In the data rows, zero lies at 4.5, halfway between 4 and 5.
Here are some numbered points:
5;4;4;7;3;5;7;6;5;6;4;3;4;5;0;1;4;6;4;6;2;5;6;3;7;2;6;3;6;6;4;5 0
4;5;4;4;5;5;4;5;4;5;6;4;5;3;5;6;4;4;5;3;5;4;4;4;3;5;3;3;4;3;5;4 1
4;6;6;3;4;5;2;3;6;2;4;8;4;3;9;9;6;3;3;2;8;3;2;5;1;7;4;8;2;1;6;5 2
5;4;4;4;5;4;5;5;5;6;5;5;4;4;3;3;6;5;5;5;4;5;5;4;4;4;4;4;6;4;5;4 3
5;7;2;5;3;7;2;6;9;5;6;0;6;4;2;4;0;4;1;4;3;8;5;4;3;3;6;0;6;3;2;5 4
3;7;6;5;3;6;1;4;6;2;5;4;5;3;8;9;1;4;2;3;6;4;3;3;2;6;4;3;3;1;4;6 5
5;4;5;5;4;5;4;5;5;4;5;4;6;4;4;4;3;5;5;5;4;5;4;4;5;4;5;3;5;5;4;5 6
5;7;4;4;4;7;2;5;7;4;6;1;5;3;6;7;1;4;1;3;5;5;4;4;1;4;5;0;4;2;3;5 7
4;4;5;6;5;4;7;4;2;4;4;7;3;5;5;6;5;5;5;5;5;3;4;5;6;7;3;6;4;4;5;5 8
4;6;4;5;2;7;2;5;8;5;6;0;7;4;3;5;1;5;2;4;2;7;4;4;4;2;5;0;5;3;3;6 9
5;1;3;4;7;1;9;3;0;6;3;9;2;6;2;0;8;6;8;6;5;4;7;5;9;6;5;9;4;7;7;3 10
5;1;4;4;7;2;8;4;0;6;2;9;3;6;3;0;9;7;8;6;4;3;6;5;8;5;4;9;4;8;6;3 11
Which five points above are nearest to each new point? Their numbers follow each, nearest first.
3;6;6;3;5;5;1;4;4;2;3;8;4;3;9;9;5;4;3;2;9;3;2;5;1;7;2;7;2;2;5;6 ~ 2 5 1 8 7
4;3;3;5;4;4;9;5;2;5;4;5;4;7;1;1;4;6;5;7;2;5;7;5;9;6;5;4;7;6;4;4 ~ 0 3 6 8 10
5;4;5;4;9;2;5;2;0;5;5;9;2;6;6;7;9;4;7;4;8;0;4;7;3;6;3;9;2;4;8;4 ~ 8 2 11 10 1
5;2;2;6;5;3;9;4;2;8;3;2;5;8;0;0;3;7;6;7;0;9;9;4;9;3;7;3;8;9;4;2 ~ 0 3 6 10 11
5;4;6;5;6;3;5;5;3;4;4;7;4;5;6;5;8;6;5;5;6;1;4;4;4;4;3;8;3;5;6;5 ~ 8 3 1 6 11
4;7;3;4;2;7;0;6;9;4;7;0;7;4;7;8;0;3;1;3;4;5;4;4;0;4;6;0;5;1;2;7 ~ 7 9 4 5 1
4;5;6;4;5;4;2;5;5;3;4;7;4;4;8;8;7;4;5;3;7;2;3;4;3;5;4;8;2;4;6;5 ~ 2 1 8 5 6
4;5;8;3;6;4;0;3;3;2;4;9;3;2;9;9;9;3;5;3;9;0;0;5;0;7;2;9;0;2;8;6 ~ 2 5 8 1 3
4;4;6;2;4;5;2;3;5;1;4;9;3;3;9;9;6;3;3;3;8;2;0;5;1;7;4;9;2;3;5;6 ~ 2 5 8 1 6
5;3;7;3;6;4;3;4;4;2;2;9;1;3;9;8;7;4;5;4;7;2;1;5;2;6;5;9;2;4;6;4 ~ 2 8 1 5 3
5;6;4;3;1;6;1;5;8;4;6;2;6;3;7;8;1;4;2;4;4;6;2;4;2;3;6;2;5;3;4;6 ~ 7 9 5 4 6
4;5;5;4;5;5;2;5;6;4;5;3;6;4;7;7;4;4;3;3;6;4;3;5;2;5;5;4;4;4;4;5 ~ 1 5 6 7 3
5;4;3;6;4;4;6;5;4;6;5;2;6;6;1;0;3;5;5;6;2;7;6;3;9;3;6;3;7;7;4;4 ~ 0 6 3 9 1
4;7;4;4;3;7;2;6;6;5;6;2;5;3;5;6;2;5;2;3;5;5;4;4;1;4;5;0;5;2;3;6 ~ 7 9 4 1 5
4;5;4;7;3;5;6;4;4;4;6;2;5;5;3;5;2;4;4;5;3;5;5;4;6;5;5;2;5;4;4;4 ~ 6 1 3 0 9
5;5;5;3;5;4;4;5;3;5;5;5;4;4;6;5;4;4;5;3;6;4;5;5;3;4;4;4;4;3;5;4 ~ 1 3 6 8 5
5;2;2;5;5;3;9;4;2;7;3;3;5;6;0;0;4;6;6;7;1;8;9;5;9;4;6;3;8;8;3;2 ~ 0 3 10 6 11
